In the data rows, the value 128 means zero.
Here are some points:
[150,110,131,138,138,138,112,140,106,131,109,134,137,107,130,123]
[87,149,157,157,184,100,83,120,161,117,187,159,73,133,97,106]
[123,116,159,129,110,151,116,136,123,160,115,121,141,144,150,125]
[119,149,145,138,145,155,132,110,124,150,133,140,136,115,140,129]
[107,115,137,127,130,144,88,153,119,133,116,107,135,99,156,141]
[199,0,32,226,51,35,251,0,203,229,148,71,239,139,37,248]
[121,129,138,132,129,140,102,127,132,134,113,110,117,140,122,128]
[105,128,119,181,82,100,99,105,162,146,110,96,163,144,108,144]
[122,116,124,118,136,126,103,125,130,153,123,116,124,107,159,128]
[127,92,136,127,124,142,104,138,138,126,101,124,111,140,141,116]
[139,126,136,118,149,127,140,199,134,39,133,151,97,63,143,153]
[102,101,129,120,134,128,116,139,122,119,111,112,107,142,134,95]
[31,101,120,195,144,0,103,61,149,147,83,0,242,205,50,32]
[124,149,141,133,116,154,91,111,129,133,90,141,94,150,131,135]
[67,192,103,114,63,0,126,103,64,184,236,121,162,107,55,129]
[138,63,102,98,196,146,130,209,179,161,134,143,162,83,203,121]
[113,145,147,114,113,154,138,131,130,162,112,140,140,127,129,143]
[128,111,123,128,123,156,119,120,129,135,98,150,130,146,118,108]
[122,162,143,142,98,150,112,143,134,130,69,145,125,99,139,129]
[80,134,158,144,175,92,65,125,159,127,175,143,71,105,99,118]
[131,101,101,141,127,124,152,118,138,106,109,111,119,148,143,96]
[161,132,129,78,110,171,114,138,133,107,126,91,141,102,157,155]
[142,130,148,141,125,143,99,127,159,119,115,132,119,141,115,137]
[180,69,124,208,29,38,185,0,87,152,121,51,129,179,42,116]
[120,112,141,143,133,142,113,127,132,119,113,136,110,132,148,123]
[132,111,140,135,126,129,105,156,139,150,114,121,141,128,132,133]
[147,132,113,67,134,167,100,127,144,102,133,104,130,83,151,159]
[127,142,155,146,124,146,124,131,133,150,125,124,131,125,124,123]
[115,143,126,111,113,154,81,113,119,121,107,93,115,121,133,116]
[255,0,0,26,249,67,255,151,0,0,255,206,92,158,249,0]
[125,138,159,108,126,132,94,139,118,116,127,125,137,142,142,129]
[123,129,134,136,143,141,113,161,130,100,99,126,127,138,146,116]
[155,117,128,93,141,116,140,168,127,73,120,126,109,106,131,164]
[139,111,145,118,153,133,149,179,124,78,136,150,100,80,121,160]
[124,153,147,146,133,138,95,117,138,141,135,128,94,127,119,157]
[127,126,142,142,146,148,112,132,136,142,106,117,124,143,141,125]
[127,86,96,123,138,179,115,149,156,166,129,128,165,117,138,161]
[138,141,129,131,137,143,112,134,126,170,109,112,124,135,144,109]
[112,115,145,139,154,144,126,139,127,138,100,107,139,145,114,115]
[191,122,122,77,135,155,181,150,108,49,150,127,95,75,164,175]
[86,102,73,162,152,67,160,92,168,97,81,78,157,190,114,75]
[104,167,157,106,111,148,119,111,114,161,109,126,100,159,149,138]
[125,226,172,120,111,176,154,130,130,171,81,164,144,142,136,202]
[127,123,125,167,103,156,133,118,170,132,103,126,158,129,97,147]
[129,108,137,124,121,164,137,131,149,149,104,135,124,127,128,114]
[135,172,153,129,100,155,117,138,138,142,102,153,139,156,115,158]
[175,23,60,202,64,67,174,69,154,185,153,53,227,148,54,208]
[125,138,144,153,129,144,108,122,146,142,100,132,120,125,143,112]
[110,114,124,112,130,137,112,117,129,136,112,100,147,130,123,120]
[182,96,92,91,143,150,212,170,72,47,144,160,89,136,147,91]
[103,138,156,137,154,103,107,122,157,133,154,124,78,141,105,113]
[125,131,126,133,129,151,107,123,143,137,116,127,135,146,132,134]
Then 16 other points, each followed by its number:
[110,103,113,118,189,133,135,167,116,152,132,127,161,118,150,90] 0
[115,131,124,126,137,142,117,126,142,141,105,128,130,119,144,111] 1
[123,150,146,131,125,147,122,119,119,150,106,131,125,143,130,134] 2
[116,156,134,119,112,163,110,119,145,147,117,139,120,145,137,119] 3
[122,124,123,138,131,132,115,141,151,146,110,132,115,129,131,133] 4
[120,135,141,139,102,139,130,126,125,136,110,145,114,129,131,130] 5
[141,142,130,128,120,160,114,141,135,141,122,134,122,128,137,127] 6
[109,127,153,112,134,153,99,103,106,147,126,126,145,130,123,114] 7
[110,159,160,158,126,123,131,133,116,150,110,134,144,152,133,129] 8
[134,151,147,114,133,134,110,145,134,147,103,145,117,138,135,153] 9
[112,119,125,151,90,153,112,104,163,136,100,127,132,118,122,166] 10
[122,111,139,150,124,141,105,125,155,117,127,136,120,123,137,122] 11
[133,135,136,142,117,143,122,128,145,137,114,138,144,152,132,124] 12
[112,125,112,142,119,124,134,88,118,171,72,104,95,189,126,104] 13
[145,94,161,130,97,104,121,152,113,124,159,123,141,63,153,134] 14
[106,117,142,134,123,156,124,142,134,120,112,121,131,127,119,111] 15
Which of these numbered points is nearest to each point below, looking only along the 2 directions in which the first points spread most? Its number follows each.
[218,113,104,113,168,126,238,225,110,20,110,143,88,65,150,134] > 0
[146,124,149,140,100,97,128,144,126,125,153,140,125,115,152,136] > 14
[123,88,127,105,181,116,144,172,154,169,142,162,148,102,148,116] > 0
[114,120,128,189,104,137,78,86,204,147,61,128,172,141,111,194] > 10
[127,127,136,154,137,128,115,133,131,147,100,148,138,121,134,116] > 4
[114,175,147,75,165,57,74,102,11,138,215,120,171,164,118,174] > 14
[118,95,81,141,148,113,160,83,134,125,86,90,125,157,151,63] > 14
[124,162,113,107,138,140,116,146,112,131,126,133,150,143,129,161] > 1
[129,152,163,126,127,158,143,128,116,127,130,110,140,150,128,124] > 15
[121,117,132,130,121,151,107,154,128,128,115,110,136,144,116,129] > 4
[68,132,88,168,169,99,48,193,202,122,158,141,100,65,123,117] > 9
[131,134,110,175,92,118,191,121,167,109,110,129,155,137,106,150] > 13
[109,114,120,129,134,157,120,135,131,152,103,134,135,132,140,109] > 11
[112,116,139,136,122,145,113,129,151,140,117,129,124,138,145,108] > 5
[174,116,128,111,127,137,186,163,104,64,100,152,94,77,150,154] > 0
[121,146,93,112,136,119,129,87,124,122,76,89,86,180,119,89] > 12
[207,156,126,66,118,145,186,169,88,23,156,171,83,58,133,167] > 0
[144,118,127,142,119,154,121,137,141,130,106,117,107,147,115,134] > 4
[119,126,133,128,132,153,116,146,100,150,112,125,115,137,138,116] > 6
[112,115,139,132,121,158,98,127,140,158,116,116,140,137,126,138] > 8
[123,135,154,139,141,145,124,116,159,132,102,148,131,131,130,135] > 2
[108,145,129,144,131,128,75,107,179,127,142,137,118,103,106,153] > 8
[112,151,148,126,115,137,123,147,128,136,103,128,116,131,147,129] > 9
[114,124,63,140,90,94,232,12,87,156,53,58,99,255,92,51] > 13
[111,116,147,135,111,146,141,110,127,141,120,116,104,142,109,119] > 12
[108,111,149,128,129,145,139,129,144,126,102,129,121,124,121,132] > 4
[115,147,122,128,131,149,124,137,134,150,125,126,116,138,127,111] > 15
[136,80,157,146,157,120,132,128,140,154,167,128,126,102,137,129] > 14
[123,114,130,132,133,132,107,124,142,146,126,132,110,129,109,133] > 12
[126,131,83,137,103,84,176,38,69,164,101,88,111,210,89,90] > 13
[116,157,127,148,134,123,77,111,158,113,128,169,126,119,111,163] > 2
[127,134,127,125,125,132,108,135,143,139,121,141,125,140,125,119] > 11
[154,196,163,112,126,166,114,122,111,156,70,160,97,157,134,160] > 9
[106,216,201,112,137,141,120,130,97,167,91,132,139,165,95,173] > 3
[113,158,109,141,119,152,80,160,165,151,111,138,134,142,102,155] > 8
[195,147,104,37,111,170,183,230,111,0,149,103,86,37,169,159] > 0
[95,138,138,151,148,99,88,119,165,128,147,153,90,125,107,133] > 2
[130,105,119,154,96,100,138,77,118,152,91,99,132,152,102,105] > 13
[116,128,127,170,100,152,109,97,189,145,91,129,136,126,99,157] > 10
[134,135,137,132,118,182,141,91,118,148,82,161,129,153,139,151] > 7
[121,123,145,132,143,136,88,127,151,106,144,143,106,122,125,124] > 6
[111,138,152,117,134,142,81,126,115,142,145,120,151,152,151,135] > 2
[96,133,131,152,179,83,53,142,164,110,182,174,80,109,94,114] > 6
[121,228,167,148,65,144,157,118,146,141,47,125,163,157,116,202] > 10
[141,134,140,132,124,155,110,143,141,137,123,122,121,127,137,122] > 6
[122,127,128,185,112,152,117,105,151,129,114,147,120,119,111,171] > 10
[112,154,120,117,95,103,131,130,149,115,117,120,139,41,113,130] > 12
[127,141,143,119,126,153,114,121,120,144,95,138,145,134,158,149] > 9
[119,134,122,99,116,165,105,130,141,135,123,101,145,132,122,131] > 7
[122,120,149,141,122,145,118,142,132,126,127,132,122,132,128,138] > 15
